In the rows, 128 means zero.
Where one turn sends some rows of the set: a few examples, then the rows asked:
k892: [130 139 140 127 160 123 135 146 152 150 148 103 146 134 120  79 104  86
  90 117 163 147  89 129 141 150 109 108 127 138 147 124 119 126  96  67
 131  84  54  95  92 169 112 117 117 151  99  99 132]
k999: [100 136 116 155 124 133 101 114 148 156 112 137 149 150 103 135 121 119
 151 142 115 138 127 165 141 170 106 115 102 160 158 123 124 137 131  89
 139 128 107 158  81 163 120 112 126 131  77 148 108]
k880: [110 152 118 135 126 137 118 119 147 161 119 127 138 147 118 143 133  98
 142 132 107 129 107 166 134 161 113 109  86 169 149 143 132 138 122  98
 148 128  98 149  65 157 121 115  97 132  73 140  89]
k613: [144 101 119 100 150 131  98 147 138 145 141 112 122 136 137  93 108 106
 109 101 158 137  90 130 156 142  75  98 148 117  97 143 132 143  97 133
 127 108  68 116 129 142 116 115  93 149 111 104 106]
k835: [137  83 121 103 159 135 115 135 127 152 116 143 159 102 136 108 108 101
  97 127 157 146  96 131 173 179 120 113 147 139 119 142 141 159 107 107
 160 127  57 123 116 160 127 139 139 162 126  95 104]
k232: [ 75 154 133 137 124 117 131 118 145 182 148 117 128 105  96 104 148 135
 151 124 127 131 113 155 111 140 128  91 120 176 150 134 134 117 103 142
 151 105 118 124 106 140 111 116 162 145 106 148 106]
k278: [135 132 104 125 129 135 127 126 140 125 135  98 162 137 113 105  86 126
  81 131 135 171 118 111 150 160 110 105 150 167 130 139 113 117 115 105
 131  97  75  97 147 169 118 143 138 163 101 118 116]
k546: [105 145 119 121 137 120 123 113 151 141 152 138 103 120  83 104 109  98
 129 155 132 127 122 159 107 166  94 154 128 164 133 110 157 158 123 120
 145 121  97 140 119 163 132 114 147  97 111 142 127]
k427: [143  79 138 112 149 129 119 136 142 154 110 144 156 105 121 119 119 106
  82 131 156 143 106 125 162 161 132 134 122 141 137 147 147 140 107 142
 154 120  70 131 115 172 114 138 150 164 130  88  94]
k333: [ 72 146 109 138 130 128 117 113 143 181 141 108 127 110  98 117 158 141
 123 127 119 139 113 171 110 134 126  81 121 175 139 149 134 131  90 145
 160 115  90 108  99 136 123 130 140 138  97 143 113]
k903: [136 152 151 121 158 109 130 157 146 143 139 115 146 131 128  78 108  95
  83 105 158 140  98 124 126 161 105 118 146 144 138 117 117 131  92  65
 139  85  65 102  94 175 123 128 125 148 102 119 123]
k219: [145  95 134 118 151 139 135 151 126 168 115 144 153  92 117 113 111 118
  81 140 149 134 101 124 169 176 126 104 147 136 132 124 143 141 117 116
 160 105  54 111 131 157 116 140 149 165 129  97  98]
k593: [154 113 128 109 134 131 110 160 146 137 142 109 116 139 113 103 102 107
  97 117 140 132  84 126 149 138  69 108 137 111 102 108 137 136 113 132
 119 112  67 116 117 150 108 107  95 155 109  97 116]
k962: [146 111 129 103 134 121 120 153 133 146 137  98 107 128 123 113 123 104
  93 114 141 130  83 153 143 141  91 109 133 105  92 139 146 159 106 138
 111  88  73 127 140 150 113 108  93 149 105 101  95]
k643: [108 139 124 116 132 121 110 115 132 190 118 146 130 115  83 101 130 132
 127 160 153 130 106 163 120 151  87 105 145 131 159 127 154 150 114 114
 153  73 108 145 135 141 138  93 124 115  72 151  91]
k183: [ 76 147 134 140 144 123 112 110 163 176 150 109 111 111  94 115 153 129
 145 136 132 147 117 159  99 151 136 104 115 171 124 146 128 119 119 138
 165 103  89 118 111 135 110 107 144 142  91 157 116]
k623: [116 142 124 166 122 134  99 109 156 165 126 116 138 150  96 131 128 125
 156 142 130 140 105 167 142 161 112 123  77 156 160 135 139 132 130 109
 160 115  97 151  87 167 132 120 117 127  76 147 104]
k66: [111 136 108 115 119 105 118 113 162 147 143 146 115 114  82 126 123  92
 142 158 141 118 119 161 101 158  96 147 135 150 133 111 152 149 121 111
 144 132  85 145 101 159 143 111 156 102 113 138 112]
k865: [ 89 149 140 140 143 127 111 119 170 174 152 112 139 126 104 116 152 145
 129 118 116 140 140 155 109 148 137  89 125 180 143 150 136 123  87 137
 154 103 100 115 109 131 126 109 161 147  91 146 126]
k750: [106 139 130 122 132 127 110 121 128 178 132 136 132 123  90  95 120 132
 129 154 158 118 103 176 125 162 103 117 127 137 158 115 154 158 123 101
 153  64 109 132 142 132 131 114 133  99  76 153 102]
k181: [ 69 147 131 144 137 115 115 116 161 187 148 123 112 117  92 105 159 137
 137 117 135 137 127 166  97 152 111  79 123 157 136 136 119 126  90 122
 151 104 107 123 114 140 110 107 152 138  98 142 122]
k833: [138 108 123  95 125 138 114 160 153 139 135 115 120 133 124 116 109 106
  83 108 149 126 105 125 157 131  77 104 149 121 107 140 142 134  88 129
 106  96  75 123 121 153 114 113  94 156 109 100  96]
k585: [155 102 140 101 136 116  92 157 144 141 135 112 122 137 134 102 112 122
 103 118 151 127  92 133 138 123  97 110 129 113 110 150 141 136 102 147
 114  90  70 124 118 130 102 102 105 163  97  95 105]
k67: [137 129 108 125 123 135 124 130 132 127 130 100 172 135 112  88  94 127
  72 112 136 166 129 124 147 153 108 116 164 160 134 123 124 129 111  99
 127  98  77 105 139 171 136 132 136 156  99 137 112]
k924: [130  98 128  98 149 127 121 154 128 163 114 148 160  99 119 117 125 112
  83 134 145 137 108 119 162 166 124 113 149 138 133 136 150 152 104 110
 132 108  48 125 107 162 124 155 141 166 118  77 106]
k528: [106 137 128 149 131 131  98 126 176 162 130 131 160 162 116 135 139 117
 133 129 114 132 104 150 141 156 119 129  92 165 159 130 125 129 113  98
 141 120 120 148  77 167 123 117 106 132  70 151 113]
k568: [137  87 133 123 155 123 127 144 117 150 109 132 142  95 122 130 126 116
  86 151 147 126 100 140 170 166 124 130 145 151 124 133 149 159 111 125
 153 111  43 128 112 166 117 142 134 141 131  89  91]
k977: [109 154 135 142 117 127 118 128 142 162 122 122 144 147 105 125 127 112
 164 132 118 137 104 157 145 149 106 115  89 171 167 119 137 130 130 109
 136 125 120 157  75 163 117 112 124 129  81 144 103]

k546 -> k67
k835 -> k232
And these:
k333 -> k585
k278 -> k643
k865 -> k962
k623 -> k924
k219 -> k181

Where one turn sends some rows of the set: a few examples, then the rows asked:
k236: [133 143 141 102 158 171 133 109 144 136 104 115 143 118 130 118  69 137]
k958: [149 123 115  94  87 126 162 134 140 134 127  93 166 128 112 118  85 128]
k184: [115 121 139 112 105 155 126 108 176 103 106 108 120 118 148 134  89 147]
k992: [173  96 121 122 140 165 136  86 158 126 133 116 154 109 168 125 107 130]
k160: [122 132 139  87 127 168 131 114 133 130 120 146 151 140 157 105  89 120]
k929: [122 147 115 112 125 178 121 117 122 113 139 140 127 139 142 109  87 105]
k189: [158 122 122 114  69 154 137 124 181 133 119  96 175 120 128 135  94 132]
k878: [160 145 114 115  74 153 157 131 156 112 122 104 174 126 117 123  71 131]
k630: [159 140 109 129  72 162 131 114 173 141 138  87 146 116 107 131  93 117]
k301: [141 152 115 152  86 192 129 107 122 105 113  98 151 130 144 118 122 125]
k228: [147 117 103 140  98 172 142  75 120 129 143 154 141 110 116 125 120 128]
k19: [133 148 120 130 148 179 121 132 136  93 116 121 142 122 136 128  69 132]
k862: [127 124 144 123 122 139 146 107 160 124 121 106 123 113 106 141 114 178]
k785: [139 100 115 109 100 161 143  69 125 144 128 151 145 111 135 117 116 121]
k796: [116 134 130 120 108 159 123  98 171 112 120  99  98 114 131 129  88 138]
k12: [148 133  99 113  84 132 155 139 136 121 138  89 150 128 101 120  85 118]
k237: [150 115 103 130  77 137 133 144 157 120 142  87 157 124 112 141 109 127]
k433: [161 152 118 111  79 153 159 115 156 135 127  97 159 120 101 115  72 123]
k186: [147 100 117 124  96 164 147  84 129 123 125 163 171 113 137 130 121 143]
k261: [143 141 143 119  97 183 144  87 133 146  94  98 163 126 146 107 123 139]
k570: [141 153 137 117 142 166 147 112 115 144 141 145 147 130 104 116 112 149]
k639: [127 127 131 140 115 144 139 123 155  97 128 107 121 115 110 147 115 175]
k511: [173 108 104 140 137 173 128  88 151 116 150 112 135 106 154 127 105 118]
k7: [140 143 131 127 133 166 144 135 116 107 137 155 167 138 123 127 113 156]
k953: [152 114 118 107  85 133 144 123 161 157 133  83 154 118 105 131 110 129]
k289: [132 145 121 126 165 160 134 125 118 124 129 109 126 117 105 127  85 139]
k36: [130 124 134 110 161 151 138 142 128 110 109 120 161 125 131 131  89 157]
k64: [133 115 125 126  98 158 140 125 110 115 105  97 170 136 152 120 142 145]
k407: [136 102  96 131  90 166 134  91 121 107 136 155 148 117 143 128 115 117]
k679: [134 135 118 132 105 166 141 102 103 145 123  83 133 126 122 110 141 127]
k591: [176  95 109 141 142 160 139 104 145 108 146 117 157 111 155 136 120 140]
k194: [176 100 114 133 150 161 143  85 144 137 149 111 142 102 139 127 118 135]

k237 -> k630
k289 -> k236
k958 -> k878
And these:
k639 -> k796
k7 -> k929
k261 -> k64
k186 -> k407
k511 -> k194

